In the rows, 128 means zero.
Rotation paths and how fast each direction turns (degrees a step)
Each turn is a multiple of 5 degrees from 10 to 175, or 0.
path 1
[144 119 126 124 133 118 134 122 137 136]
[138 118 133 125 138 125 144 131 121 133]
[139 114 132 125 136 131 138 119 139 125]
[136 124 130 111 137 127 137 122 127 140]
[136 119 130 125 137 143 142 123 124 127]
[141 123 121 118 131 137 131 115 136 135]
[139 126 121 122 133 137 139 127 116 139]
[144 120 119 134 130 140 134 121 131 129]
[145 125 118 124 130 123 132 125 127 143]
[143 118 125 136 134 130 142 132 120 131]
[146 116 124 129 131 122 133 122 139 131]
[139 120 132 121 137 120 142 130 122 138]
[138 113 133 129 137 133 141 123 133 123]
[138 122 130 113 135 126 135 118 135 137]
[134 121 131 120 138 139 143 126 120 132]
[140 120 123 122 132 140 133 115 137 130]
[139 128 121 117 133 134 135 124 120 142]
[142 120 120 134 132 142 138 125 124 129]
[146 124 117 125 129 126 130 121 133 139]
[142 121 124 132 134 127 141 132 117 137]
[145 115 125 134 132 127 136 124 137 127]
[141 121 129 120 135 117 138 127 128 140]
[137 114 134 129 138 132 144 128 127 126]
[139 119 130 117 135 127 134 117 140 132]
[134 123 131 116 138 134 142 125 120 136]
[138 118 126 125 134 143 136 118 133 126]
[140 127 120 115 132 133 132 119 127 142]
[140 122 122 131 133 142 139 127 118 132]
[147 122 117 130 129 132 130 119 135 134]
[143 124 121 127 133 124 138 131 119 141]
[144 114 125 138 133 130 139 127 131 126]
[143 120 127 122 133 117 134 124 134 138]
[137 117 134 126 139 128 145 131 122 131]
[139 115 131 123 135 130 136 118 140 127]
[136 124 131 112 137 129 139 123 124 139]
[136 118 129 126 136 144 140 121 127 126]
[128 124 129 135 128 135 130 128 129 120] : 140
[131 128 136 130 120 128 127 123 124 130] : 0
path 2
[112 130 129 135 129 120 130 135 133 130]
[135 135 130 118 136 128 126 136 136 121]
[128 128 117 133 127 131 129 121 123 113]
[123 125 127 127 120 118 129 119 141 132]
[130 126 140 119 122 138 122 128 129 123]
[119 129 121 125 123 125 122 128 112 128]
[136 137 127 122 130 123 129 121 130 141]
[137 119 135 133 132 137 129 121 120 127]
[122 120 125 136 122 124 131 138 124 138]
[128 141 136 127 135 133 130 137 134 133]
[131 124 124 132 142 126 127 131 120 116]
[131 128 115 133 122 122 137 129 139 128]
[123 129 139 130 128 136 127 123 141 122]
[123 121 127 122 124 122 119 135 124 118]
[128 142 119 119 121 128 130 125 129 130]
[130 125 133 127 134 129 122 110 126 127]
[135 116 129 127 115 124 128 130 122 133]
[120 137 133 128 124 138 131 131 125 140]
[129 128 132 129 143 122 118 131 121 131]
[142 128 120 132 127 126 139 134 124 129]
[120 126 128 140 134 135 135 123 137 131]
[128 121 135 130 130 121 120 140 136 122]
[126 138 123 122 123 131 136 136 126 117]
[121 131 120 127 137 125 123 115 135 125]
[141 122 132 126 118 123 124 123 133 122]
[117 126 130 123 117 136 134 124 122 128]
[123 131 129 121 131 124 114 128 127 139]
[143 135 132 126 128 127 130 127 116 127]
[124 120 122 133 133 131 139 121 122 137]
[132 125 134 136 128 129 121 135 138 139]
[127 132 137 132 130 130 134 140 120 120]
[121 129 114 125 139 124 131 132 131 129]
[140 133 127 135 128 128 124 124 140 121]
[120 119 133 129 122 126 136 124 127 115]
[119 127 123 116 122 130 121 132 137 132]
[132 141 133 126 126 129 118 122 122 122]
[129 128 130 122 123 129 124 121 122 133] : 35
[122 129 131 132 131 134 130 123 123 123] : 140
[127 131 128 132 121 121 134 129 123 126] : 130
[132 121 131 122 130 128 132 131 124 123] : 125
